Where one turn sends some rows of the set: a few examples, then the rows asked
lag: [  4  24  -4 -18  26 -16  16  20   7  -7  36  19 -10 -24  20  22  -7  -2
  26  -1   8 -18 -14  -8  -2  -4 -11   2   5 -14   3]
Roved: [-13  17 -16   0  12  11  -9 -25   4  -3  -4  19  12  15 -29  -4  -3 -11
  -6   9 -13 -20  15  -5   0  14   9 -31  -5 -21  -8]
gugaf: [-12  38   1   8   6 -10  36 -29  38  18   7   6  17  -4 -20  18  12  -9
   1   6  -5 -18  -7 -12  -1  -1   9 -28  11   4 -21]
fanuk: [  1  -6  21  39  13   0   6  -4  -7   0  29   2  -9   5  -4   0 -14   5
   5  14  -1  -1 -10 -36  18   9 -11 -26  -6   3  15]
fevu: [ -1  53  17  -3  10  -7  10 -11   3  -6 -11  18  25   1  13  33  -6   2
  15   3  21   3  -7  -9  -5  -3 -18 -12  -2   0 -11]
lapiz: [  0   6  -6   5   3   3   6  26   8  11  23  -1  -6  15   2  -1  25  -9
  22  -1 -19  -5 -22 -22 -27   4 -23  -7   2 -22  -7]
veku: [  1  20  -1 -37  19 -22  24   6 -13  -1   7  24  -9 -10  14   4  -8  12
  14  -5   2  -4 -10  -6  16 -12  17  -3  -8  -7 -10]
riz: [  2  12  -5  -1  16   2   9   9  -3  -3   2   5  11  -6 -29  22  27  19
   7  10 -11  -3  16 -24   9 -25   7  31  11   8  12]
fim: [ 12  16 -14   5   3  35  19  19  16  16  14 -19  11  13 -14   8   3  -9
   1   1 -10 -16 -15 -34 -21  -4   1  -4 -14 -12  -5]
riv: [-27  -3   8  -1  -7  -6  12  -6  13  15  14 -15  -1 -16   3  -1 -37   6
   8  18 -17  -5   1   1   0  -1  29 -10  23 -11   0]
tobev: [  1  -3  -3   6  15   2   5  -1 -11  -9 -16   5  15  -9  -9  11  35  -3
  16  16  -1  21  26 -14   2  -5   9 -32   8   7 -21]
sar: [ 16  27   4  34   0  -3  16   3   7  11 -22   1 -28   7  -5  19  -5 -29
   8   3  21 -31   9  -4 -11   4   6  -8  10  -9   1]
Seme: [  5  22 -30  10  13 -18   0   7  -4   6 -10  13 -16 -18 -16  21   3 -24
  10  -7  12 -39  -3   1 -27  12   0  -2  18  -5   9]
Dod: [ -1  -2   6   1 -15  -1  36   3  10   8  14 -12  -2   7 -20  -6  -2  -9
  30  13  -3   8 -29 -23  24  10   7  14   5  -4 -12]
Pafod: [  7   2  25 -17  -1 -35  -7 -15   4  21  -2   1  -6   7 -27  25  -5 -14
  12  10 -28   7 -13 -11   5  -6  -8   2   0   8  -8]
kedo: [ -3 -25 -13   7  11 -11  19  17  -1 -11   7   5  13  -7 -16  24  16   1
   4  -2  -7 -21  14  -6  -2   6   6  31  26   1  -1]
nifi: [-11   5  -7  23   8 -11  -7  -8   4 -18  14   8  11  -6  12  -4  23   5
 -19  -8   7 -17  -4  -2   3  16 -17  -2   3 -18 -25]
rom: [ -5  13  10  24  21 -10 -12  -1  39   2   0 -17  15 -17   6  19 -15 -20
  26  -1  18   7   1  -2   4 -16   4  -3  -2  19 -10]
rap: [ -4  11  11  13  46  -3  23   5  -1 -22  10 -24  21 -15  -6  11 -14   6
   5  17   6 -17  -8  -1   4 -12  24   2  22   7   6]
kotiv: [ 15  -1   2 -13  -7  -8  21   9   1  -9  -2  20   1 -15 -22  28 -13  -9
  25 -13  -2 -21  -8 -19  17   3  16 -49   7   4  10]
lovir: [ -6  -5  19  14  12  -4 -16 -10   5 -18  -5   6  -2 -11   4  -7   3  -2
 -19 -10  20  -6 -16   6   8   3  10 -17  -1 -28   8]
tup: [  6  16 -16  19   3 -24  17 -15  -8 -10  -7 -35  -5   1  -4  40 -14   3
   5  11   7 -12   3 -26   2  21  17   4  -6  11  -3]
vupaz: [  2  32 -22 -13  12   4   0 -16   1   4  14 -21  17  -2   4  10  -1  -5
  26  16  14   5 -13 -43 -12 -13  10 -25  20 -19  10]
zudu: [-10  28   1   2  19   9 -15   3   3   2  14  12   7   2 -22   4  -9  -8
  -8  -9 -26   6  -2 -14 -18  -1  17 -19  15  39   5]
Kife: [  3  11  -1   6  11  -7 -21  39  13  18 -18   4 -27  -1 -34  22  -5  -2
  17  13  -5  -1  -6 -22  -1   8   9 -19   9   6   8]

kotiv -> fanuk
kedo -> lag
Now these:
fevu -> Roved
zudu -> Pafod
veku -> lovir

